In the rows, zero is written as 128.
One turn moves every row onto another: examples first, then more rows asked
Q689: [136 141 132 121 119 138 124 159 124 103 127 113 112 146 156 132 130 115
 124 122  89 137 149 108 136 115 141 118 154 166 103 161 121 109  92 109
 139 140 127 124 108 158 119 141 124 141]
Q962: [126 129 120 136 125 140 138 147 125 105 124 105 115 142 170 123 150 150
 141 136 104 138 160  87 142 131 163 105 150 142 131 145  95 105  82 126
 134 118 123 131 111 141 107 116 130 147]
Q615: [111 120 132 145 140 127 141 154 156  88 139  97 125 139 141 117 138 118
  93 162 104 114 153  91 136 156 139 111 126 176 113 125 140 100 117 106
 130 120 145 142 119 158  99 131 125 117]
Q186: [119 106 136 136 155 141 141 159 156  94 141 101 106 152 154 129 141 127
 118 158 135 117 130  94 154 131 151 104 123 169 129 117 126  92 123 118
 139 113 142 134 129 143 121 125 119 115]
Q272: [139 116 128 132 135 127 128 148 154 107 148 112 136 146 121 135 115 112
 119 154 128 127 128  84 134 157 149  88 122 163  96 127 128  97 119 121
 137 128 131 120 124 149 130 131 122 125]
Q140: [118 123 120 117 119  91 125 113 123 109 115 109 112 161 170 116 136 133
 109 145 126 129 145 117 127 146 148 102 135 181  98 129 117 101 115 123
 136 148 116 123  96 118 105  98 129 130]
Q855: [129 148 136 133 121 102 142 158 129 102 122 123  91 163 131 113 154 142
 111 173 108 131 161 118 138 136 167 145 143 158 128 120 100 107 118 133
 131 117 134 147 106 139 104 130 133 111]
Q134: [132 125 125 112 108 107 117 143 105 128 116 129 123 152 134 121 122 121
 106 144 110 134 179  98 121 147 164 131 153 139 120 156 114 103 101 136
 147 139 120 116 105 144 127 125 131 136]
Q419: [120 134 154  98 135  91 106 141 123 100 142 121 111 144 142 109 160 122
 116 147  87 120 115 126 150 124 149 141 136 148 108 121 132  88  97 128
 148 121 128 137 123 131 126 132 131 120]
Q264: [124 143 138 137 127 109 136 112 107 111 149 123 130 161 124 110 145 117
 124 152 108 137 132 107 138 137 164 123 136 138 125 123 126 110 109 144
 147 119 117 138 130 108 130 105 135 107]
Q194: [119 128 124 108 115 109 128 116 111 122 109  85 112 152 172 143 152 124
 115 159 116 121 141 106 124 142 139 104 135 177 134 132 138 114 105 120
 155 137 126 129  91 124  94 108 111 130]
Q490: [147 117 132 128 113  86 124 113 125  95 137  99 114 131 145 131 167 118
 108 163 107  99 141 117 119 140 146 130 114 158 149 117 126 119 124 122
 129 122 128 146 122 126 110 131 116 104]
Q184: [134 112 124 144 133 133 138 165 156 107 142  99 132 147 126 129 120 112
 112 162 120 125 137  89 141 156 163  92 119 166  99 125 117  96 114 114
 137 128 131 135 111 145 132 121 117 129]
Q179: [142 119 127 107 138  90 117 116 116 105 134  96 115 169 125 124 165 137
 129 137 132 123 134  90 124 151 145 134 159 173 111 134 118 113  89 118
 154 129 142 130  98 142 120 117 115 130]
Q440: [146 144 118 105 124  98 129 124 138 110 122 104 107 153 133 122 170 126
 120 138 127 146 150  97 146 160 139 136 147 151 116 122 120 122 102 123
 164 122 146 136 122 125 104 115 121 154]
Q502: [121 112 132 136 138 122 139 136 154  94 143 104 127 131 134 121 135 126
  97 159 109 111 151  84 130 173 133 102 128 163 117 128 141 109 113 111
 133 112 143 128 128 150  98 141 124 115]
Q751: [127 127 128  97 122 121 112 139 106 114 122 115  95 150 160 138 136 132
 132 146 128 136 152 102 141 116 169 130 149 139 141 144 115  81 100 138
 153 137 117 113 113 151 127 129 125 129]
Q149: [123 121 123 137 116 141 140 144 129 104 125 100 111 140 173 123 150 147
 135 135 105 135 164  84 139 133 159 103 148 149 142 141 112 105  81 124
 138 113 126 142 120 133 116 114 139 149]
Q148: [131 106 135 106 113 111 116 133 126 131 101 112 101 156 159 122 139 124
 111 145 124 119 143 124 142 132 137 118 126 183 119 120 122 101 109 121
 153 129 121 122  98 111  98 117 120 154]
Q840: [135 133 134 121 115 140 120 156 125 100 123 111 108 145 161 130 129 117
 121 116  95 136 150 110 138 121 144 112 144 170 106 152 125 102  88 107
 137 142 124 131 112 154 136 135 133 144]
Q368: [123 102 149 109 143 134 118 147 151  96 142 115 115 139 145 130 151 144
 129 137 134 114 149 101 157 153 144  98 127 150 116 116 138  91 120 122
 139 116 141 120 140 146 121 143 125 133]
Q973: [130 135 113 109 134 123 127 105 124 106 137 105  89 154 119 116 158 129
 127 126 132 141 136 126 144 161 139 134 148 175 117 131 113 106 103 113
 147 142 127 126 110 140 109 122 133 134]
Q41: [141 117 127 120 127 106 111 137 139 124 131 121 108 128 152 133 164 122
 132 157 118 105 111 132 140 147 156 126 108 154 138 117 109 103 125 141
 129 121 127 141 122 126 131 115 136 134]
Q603: [120 130 136 106 117 123 130 126 107 110 146 102 124 139 118 116 158 126
 113 148  77 107 141 115 129 152 139 116 127 140 139 115  98 111  84 123
 147 127 115 155 112 134 117 123 124 120]
Q188: [109 133 125 102 118 107 124 128 104  98 115 118 101 145 167 118 150 141
  98 142 105 125 186 103 135 144 157 135 145 140 138 143 118  98  98 124
 140 134 127 120 121 153 100 134 129 120]
Q112: [134 116 133 146 121 112 136 126 132  88 121 113 115 162 158 115 133 129
 105 130  99 131 161  80 141 127 164 127 160 176 123 159 146 104  88 123
 128 118 120 121 112 129 128 134 133 123]
Q905: [130 122 127 119 127 125 125 132 146  97 154 114 138 149 122 136 126 130
 130 143 126 129 144  82 142 164 159  92 127 162  98 130 140  93 122 130
 135 138 125 115 133 150 132 131 120 129]
Q413: [135 116 133 145 132 116 139 128 131  90 118 118 110 163 158 112 139 132
 109 131 100 132 162  86 145 123 162 130 165 164 126 161 132 109  93 125
 128 115 121 112 107 128 112 141 128 122]
Q793: [125 160 130 121 131 117 139 163 117 109 131 112  90 162 135 135 155 140
 128 172 110 132 141 124 133 135 171 126 144 157 129 128  92 109 117 132
 133 134 129 145  95 149 127 123 127 103]
Q175: [120 106 137 119 126 127 132 132 149  99 152  99 130 132 124 130 141 136
 114 154 112 112 163  82 127 170 134 104 138 159 126 135 153 105 113 119
 142 123 137 128 130 145 104 146 119 125]
Q37: [137 121 127 138 116  90 132 109 133 103 135  97 120 129 145 128 166 108
 106 150 112  95 125 119 127 143 146 124 116 153 147 119 127 120 122 127
 132 120 129 141 122 131 110 138 110 102]
Q601: [122 109 138 121 150 137 126 147 154  95 142 108 107 136 151 133 143 137
 124 153 136 117 127  93 154 144 142  96 118 157 124 109 127  88 117 116
 138 106 139 121 139 150 113 136 123 122]
Q525: [118 141 116 143 137  99 130 141 112  99 115 127 123 148 161 102 129 105
 105 138 117 126 121 110 138 115 162 130 126 139 121 140 102  87 103 140
 146 119 113 114 126 150 105 127 122 119]
Q963: [140 129 119 135 117  91 118 128 108 119 151 129 124 137 135 126 144 114
 119 152 109 108 124 127 112 152 158 121 105 173 106 134 118 118 123 119
 128 146 134 139 130 130 128 116 124 114]
Q73: [134 112 124 131 124 102 118 137 140 133 134 119 116 127 147 123 163 120
 130 148 124  95 104 133 139 144 154 122 109 153 136 117 104 101 115 140
 133 116 130 138 126 130 122 124 124 135]
Q218: [138 150 139 127 122 105 133 168 115 119 124 117 102 163 119 133 150 127
 114 175  96 127 147 114 131 136 174 142 143 168 121 134 112 117 108 128
 142 124 136 141  92 146 120 139 117 112]
Q692: [120 123 127 129 140 105 125 160 111 112 108 110 118 130 160 107 143 106
  92 140  99 110 129 123 129 130 152 124 129 127 131 142  98  99  85 123
 158 112 125 121 113 152 102 140 113 123]
Q778: [117 132 109 140 130 113 146 138 110 112 128 109 126 141 151 109 126 106
 101 147 109 119 127 105 111 128 153 114 138 133 145 151  92 104  95 138
 156 125 110 126 111 143 107 125 115 108]
Q614: [136 132 120 139 113  86 123 129 121 118 149 123 129 133 138 119 146 106
 114 141 114 107 118 130 115 147 151 114 108 164  99 131 116 116 124 122
 129 140 136 138 130 137 125 121 114 115]

Q73 turns into Q37
Q905 turns into Q368
Now find these:
Q793 turns into Q855
Q186 turns into Q615
Q502 turns into Q272
Q751 turns into Q188
Q112 turns into Q840
Q194 turns into Q140
Q41 turns into Q490
Q179 turns into Q973
Q419 turns into Q603
Q778 turns into Q525
Q413 turns into Q689

